In the rows, 128 means zero.
One turn moves each row of this set onto another row. After a few examples, where does it send each row asked below?
Rida: [160 137 126 147 146 127 100 142  99 173 165 159 111 104]
riv: [131 124  79 135 139 129 132 118 108 154 129 146 113 129]
Mok: [158 148  69 124 126 129 122 131 111 157 144 161 113 101]
vuv: [153 128 110 140 148 135 105 135  98 189 161 166 110  91]
vuker: [126 118 102 141 155 126  95 111 100 147 137 149  97  89]
tuzod: [123 149 124 144 124 128 112 144 123 148 153 149  98  98]
voka: [134 127 108 136 112 145 138 137 123 162 144 148 120 120]
vipu: [124 139  97 133 162 112 104 116 102 148 134 151  89 100]
Des: [158 122 119 150 153 143  93 133  95 165 166 163 109 102]
Sov: [136 118  94 153 146 113 110 115  81 170 147 147 110 128]
bezag: [160 133 118 160 141 144 115 150 115 159 146 160 114 106]
filan: [138 127  80 127 134 126 133 114 105 152 134 151 112 128]
bidel: [138 135  99 143 127 119 130 131 137 147 171 158 109 100]
ret: [120 132 106 138 116 127 121 139 129 162 167 160 110  88]
boni: [132 152 109 133 107 128 116 130 131 151 157 149 102  93]
faso: [130 124 111 176 149 116 106 131 107 152 147 146 104 103]
vafa: [157 141  82 122 120 145 120 125 110 139 140 152 112 112]
zini: [126 123 105 126 120 120 113 109  86 177 138 130 104 111]
puze: [133 124 112 175 148 114 102 128 105 151 144 152 103  97]
Tebeb: [143 116 121 148 147 131 115 131 110 185 173 158 112 100]
Rakeb: [130 130  91 138 106 121 109 117  87 187 141 140 109  97]
bozi: [153 146 121 146 146 127  95 137  88 173 160 155 100 109]
lotok: [132 127 105 144 116 144 137 140 117 161 139 139 121 124]
Gogif: [125 132 109 123 124 126 101 102  93 184 139 137  99  99]
dunu: [159 134 110 165 142 142 117 149 115 157 145 153 116 113]
Romo: [119 137 111 119 118 127 114 117  90 176 140 137 101 118]
dat: [157 156  83 115 125 136 114 115 106 168 132 148 104 104]
mekod: [164 147  79 137 111 124 123 125 106 166 149 142 113 112]
pap: [129 140 121 139 113 129 124 142 131 147 155 147 109 101]
kagu: [134 135 105 134 165 118  97 112 111 163 149 158  91  87]
sud: [162 148  86 116 125 132 125 125 109 157 132 147 110 114]
kasa: [128 127  90 143 154 119 102 120 112 163 130 153  97  75]
sifu: [132 124  96 128 112 134 103 108  83 168 138 135 110 111]
dulug: [130 130 117 143 114 142 115 138 124 141 169 156 111  99]
Lazoz: [132 127 103 143 164 110 101 115 107 152 139 152  93  91]
kuz: [131 124  94 149 114 122 113 108 103 177 129 127 106  95]
san: [158 158  96 119 131 141 123 136 110 156 131 152 104 117]
vavi: [145 119  96 145 166 127 111 114 110 172 129 146  99  87]
paba: [134 117  95 149 137 112 107 109  78 168 145 145 107 123]
difet: [152 148 119 137 137 131  99 133 105 176 178 161 106  99]

Rida -> Lazoz
kuz -> mekod
Now these:
bezag -> puze
Mok -> ret
Gogif -> dat
tuzod -> bozi
Des -> vuker

